First come named moves, each a turn or a mirror, each shown by rows before and after it. For each pair of rows after them, which moves, in which order, take the first row to the second? The first pair is done for you.
Tebav (before -> after):
[-13   5 -19 -30  24  33   1   2   3  24   9  27 -33  -9   6   2 -28 -30
 -10 -13   1   3  25  16  15  -5  -1 -11  20 -34  -2 -13 -19] -> [-10  13  -9 -58  26  32  -4   7  11   1  20   5 -19 -15   0   8 -19 -20
  -6  -3  21  15  12  17   6   3 -13 -11  32 -12  12 -15 -24]
[-12 -13   9  12  -7  -9 -25 -18  -1 -36   3  34   1 -34 -12 -20 -13   1
 -25 -30  26  -6   0  32   6  19 -25   6  41  18 -23  27  37] -> [-13 -15   6  21  -7  -9 -23 -19  -2 -30   0  42  -4 -33 -12 -24 -15  -3
 -24 -32  21  -9   4  31   9  17 -22   8  39  10 -27  27  38]
[-10  -8   6  38 -13  12 -20  -6 -16 -20  -8 -24 -18  -7   1 -28 -16  -1
   3  -7  -1   7 -22  10  -3  -9  13  -9 -21  -9   5  -1  18] -> [-10  -5  10  25 -11  13 -22  -1 -12 -33  -2 -36 -10 -10  -2 -24 -12   6
   4  -1  11  12 -28  10  -9  -4   7  -9 -16   3  13  -4  16]
Bal (before -> after):
[ 16  16 -43 -15  40   1  -3  -8  29  -5 -17   7 -30 -21  15  19 -19 -28
 -22 -13  -5  21 -16  19   7  -3  -9   8  29  14 -20  -1   9] -> [-17  13 -42   3  -1  10  50 -33  -3   3 -11  -6  -7  -3 -17  -4  18 -10
 -15   9 -46  -1 -31  17   6   3  16   0 -17  -6 -12   5  26]
[  7   3   3   9  10  -9  -6  19  15  24 -13  16 -34  23   2   1 -25  -6
 -17   5  -4  14  12 -18  -3  -9   5   1   4 -32   2  -5  -3] -> [ -1  -7   3  18  -6  -8   5   9   7  21 -17  22 -24  15   3 -16 -22  -7
 -13   0 -21  -4   4  -9  -3  -6  15   7   5 -34 -16  11  14]
[  2 -20  -2   5  -4  -5  -7 -17  11 -19   2   3  14 -27   2   6  -1 -24
  13 -23  -8  -9  -8   1  13   9   8  23  25  -2 -20  18  19] -> [-11  -1   1  -1  -9   3  15 -16   3  -5  12 -22  12   6 -29  21  30  -4
  12  10  -9  12  -4 -18   9  11  10   7 -19 -15  28 -12  -1]
vema (before -> after):
[ 11   5   0 -23  22 -11  -7  22   9   1 -14  12 -20  -4   5  29  -9   2
   0   0  15   7   5  -7  -7  16  -4   3  23   2   9  -2  -7] -> [  0  -2  -3 -28   5  -7  18   5  -5  -9 -14  12   0 -16  -1  13  -3   0
   5  -4  -8 -11 -12   9  -3  19   9   7  30   4 -13  20  20]
[ -8 -17  19 -17  -3   4  -8  -3   7  -2  -2 -29   4   0  17  -2   8   2
   7 -15   7  21   7   7   2 -11 -45  -6   1  15  29 -11  -6] -> [ -9 -27  17 -13 -10   2  -5  -9   3  -8  -3 -21  11 -15  23 -15   2  -4
  12 -25  -1   5   0  18   3  -9 -40   1  14  18   7   7  10]
[ -5 -14  34  43 -18 -13 -31   7   2  10  -3  -5  -4  10  -7 -25  11  24
   2   6  22 -15  -7 -35 -26  12  -4   9 -37 -11  21 -19 -37] -> [-14 -26  29  44 -36 -11 -10 -10 -11  -5  -6   1  15  -9  -4 -45  11  21
   8  -4  -1 -40 -24 -13 -21  17  10  16 -22  -7 -14  13  -5]

Between the rows of a pair lie two moves.
[ -2  -6  -5  33  -2 -32 -39  19  29   4   7  11 -16  18  -5 -12  -2  -9
   7  -4  20   1   7 -20  -5  24   8  30  10   6  -6   8   8] -> [-21   2 -11  10 -23 -23   7   0   7 -13  16  -9  12  17 -28 -18  23  -1
  12   9  -6  -5 -14  -3  -2  30  22  24   6  11  -7  20  36]
Tebav then vema
[ -7   9  -3 -33  -3   3  27  -5  -5 -18   7 -18  19  13 -22  14  25   8
  -2  19  -5  17 -12   8   3   4   6 -13  -7   0  15  -5   9] -> [  8   8  -8 -43  15  -1   8   2   7 -27   4  -9  14  -5  -2  21   5  -5
  -4   2   7  20 -10  19   6   1  -3  -8  25  13  -1   4  13]
Bal then vema
[  9  13 -46  -5  30  17  29  -1 -16  27 -11  12 -31  42 -13  22  -4 -16
 -21 -10 -33  29  22  11  38 -33  -1 -14   4  -9  12 -22   2] -> [  0   8 -47   0  15  19  42 -10 -27  27 -13  13 -25  41 -18  10   3 -12
 -18 -11 -47  17  16  16  40 -32  10 -13  -5 -13   3 -12  13]
Bal then Bal
[ -9 -19  15  35 -23   8 -53   3 -10   9  -5  46 -15 -14  25  -3  11  -6
 -37  -4  14 -17  -1   3 -23   3 -34 -13  10  18 -12   9 -18] -> [-29 -17  22  30 -49  14 -22  -8 -25   2   4  26   8  -6   0 -11  39  10
 -30  15   2 -25 -17   2 -28  13 -24 -17 -16  17   1  11 -10]
Tebav then Bal
[  7 -10 -13  36  -3  -9 -20  10 -22  27 -24  14  -5  20  37  -2 -17 -13
  -2  -4  -3 -20  -4  -8 -23 -13  15  -5 -12 -20  11 -13   3] -> [  0 -13   5   5 -18 -10 -14   3 -20 -17  -8 -12  35  -5  32 -14  -5  -1
   9  -1  11 -30 -37  10 -33   5   9   2  11  14   4  10  20]
Tebav then Bal
[  4   4  -8  -5  -4  10  23 -10 -15  21  19  -9   6  22  -8  13  11   5
 -13  -1 -17   6  28   2   0   3  27  -4 -12 -21  20   1  -2] -> [ 23 -10   6   3  11  -2 -29   6   9   7  16   4   3  -4  23   6 -18  -2
 -11 -22  19  -2  29   3 -10   7  10  13  19   0   2  10 -14]
Tebav then vema
[ 12  22  12 -28  11  -5 -35 -21 -16  -5  24  -4   2 -23  -7  12  -4 -29
  10  -1  -6  23 -12   2  -5  11 -26  -1  21  28 -11   4 -23] -> [ -1  23  -7  -6   0   4   1 -36 -38  25  15   9 -11   1 -18   8   5 -34
   5   5 -47  16  -2  -1  10   0  -3 -11  -8  -7 -13   0 -12]
Tebav then vema
[  3   1  22  41 -19 -25 -19   6   4  23   0   2 -12  40   9  -8   4  10
   5   0  -1 -17  11 -25 -16   0  19   8 -17   7   9 -15  -9] -> [ -2  -7  28  23 -30 -26 -16  -3   4  -8   6  -6  16  14  12 -24   4  11
  14  -7   2 -32 -14  -6 -19  11  18  17  11  29 -12  10  13]
Tebav then vema
[ -8   6  20   0   1   8   3   5  -1  -1  12 -26   6   8 -14  -3  17  24
  -4  23  19  10  -9 -12 -13  10   3  -2 -29   2  36 -20 -24] -> [  9 -19   8  21  11  -3 -26   5   6   1  -7  17  -8 -25  30 -20 -29  -3
  -8 -20  13 -15  -2   8  -3   1   5  18  16   2 -24  11  -3]
Bal then Tebav
[ 20 -22  20  -4 -27   7 -25  13 -21 -48   8 -31  29 -21 -32 -19  19  -1
  18   4 -24   9   2  -2 -36 -11 -22  -1   3   4  10   8 -14] -> [ 24 -27  21   3 -24   4 -37  15 -17 -46   4 -22  25 -27 -21 -22   9  -4
  17  -4 -19   4   4   0 -36 -11 -23   6   9   5   3  11 -15]
vema then Bal
[-18  -9   9  -7  -8  -3   5  10   9  -5  24 -15  25  -2  -7  -9   7   9
  10  16  11 -15  -4  -8 -21   5  10  -1   7   8  17  -6 -16] -> [-16 -16  12   3  -9  -4  -3  11  10  -3  20  -7  23  -7  -1 -16   0   6
  12   9  12 -23  -5  -8 -23   6  10   4  10   7   9   0 -14]
vema then Bal
[-10   0   6  10  -6 -11   1 -18  -9 -17  10  -3  16 -24  16 -11  22 -18
 -15 -22 -42 -45   8  21  -6 -21  10 -17  13  21 -11  18   4] -> [  6   4   6   1  16 -14 -24  -3   8 -19   9   0   3 -27  30   5   6 -23
 -19 -28 -21 -29  18  16  -6 -26  -4 -16  31  32  -8  10 -10]
Bal then Bal
[ 21  -6 -16 -20  11 -32 -54   8  21 -17  -7  -2 -11 -16  -1  17  -2   6
  12 -15  35  25   5   8 -14  22 -20   9  43  25  -5 -11 -23] -> [-14 -17 -31  39 -29 -23   7 -21 -22  30 -21  15 -18  19 -28 -13  23   9
  11  -2 -34  -5  16   1  -1  14  21  -2 -24 -33  -9  -9  -4]
Tebav then Bal
[ 14 -11  -8  20   7  -7 -35   6  15 -12 -12  23 -21 -10   0 -13 -30 -24
  -2 -23  15  -2  15  -3 -10 -26  -9  15   3  13 -13   4  -2] -> [-10   1 -12 -21 -16   6  23 -17  -7 -37   3 -11  17  -7 -36 -16  10  -9
   6   0 -10  -1 -16  15  -8 -19   5   2  -4  22  -5  16  27]
Tebav then vema
[  6  19 -45  64 -21  -8  40  -8 -24   7 -27  17 -36 -21 -20 -18 -43 -12
   7 -13 -32 -21   4  18  25 -27  36  -1 -48  -7 -29 -19  14] -> [ 30  26 -45  54  12 -14  -1  16   0   9 -30  23 -59 -24   2   8 -68 -20
   0 -22   3   4  21   9  24 -33  15  -1 -26   4 -19 -35 -10]
vema then Bal
[ 27  12  -4 -29  37   2 -17   1  12 -26  -8   6  17  -1  -2  44  25  -9
  16  18  30  10  20   0  23 -10  -1  -7  12  20  -4   2  -3] -> [ 18  15   1 -14  30   5 -10   1   6  -9  -5   3  11  17 -14  43  38   0
  16  31  27  12  27 -16  19 -10   4 -11 -18   6  15 -12 -15]
Bal then vema
[-22  12 -25  28 -11  -1  33 -18 -24  26 -33  45 -30 -11   6 -28 -19  -4
 -51   5 -44   9   3 -10   8 -10  20  -1   6 -20 -26 -14  23] -> [-13  44   0 -38   8   1  14   5   0 -14  -3 -11  -9  -9 -14   6   6  22
 -49  38  19  53 -13 -25 -15   5 -16 -11  13  27  36 -45 -12]
vema then Tebav
[  6  11 -30 -20  41  -5 -22  14  11  16 -12  24 -28   5  23  19 -28 -14
 -14   0 -11  12   3  -2  17 -19   9  -1  22  -2  -7  -4 -10] -> [-23  -5 -24 -13  -4   2  21 -15 -16   2  -7  11   9  -4   0 -17  -1   1
   0   8 -45 -23 -27  14  14  -5  32   2   6  -5 -25  25  23]
Tebav then Bal
[  6 -18 -13 -39   9  35   7  16  24 -13   0 -14  22 -35  18  24 -17 -32
   0 -23  18 -10  -8  35   8   0  -4  37  62  27 -31   9  26] -> [ -2  -7 -22 -55   4  42  35  10  12 -13   5 -25  29 -24   2  30  -2 -28
   0 -11   3  -1 -13  40  14  -1   2  28  53  24 -21   6  33]
vema then Bal
[ -5  -4  19  -9  -2   8  19   8  10  10  -3  11   8 -22   1 -13  -3  -3
  -1 -21   7   2  -4  -7  12  18  30  23  24  -8 -26  -6  11] -> [-12   8  23 -19  -3  14  30  10   8  10   6  -6  12  -6 -14  -4  16  10
  -1  -1  11  14  -4 -18   7  20  28  15   4  -7   1 -22   1]
Tebav then Bal
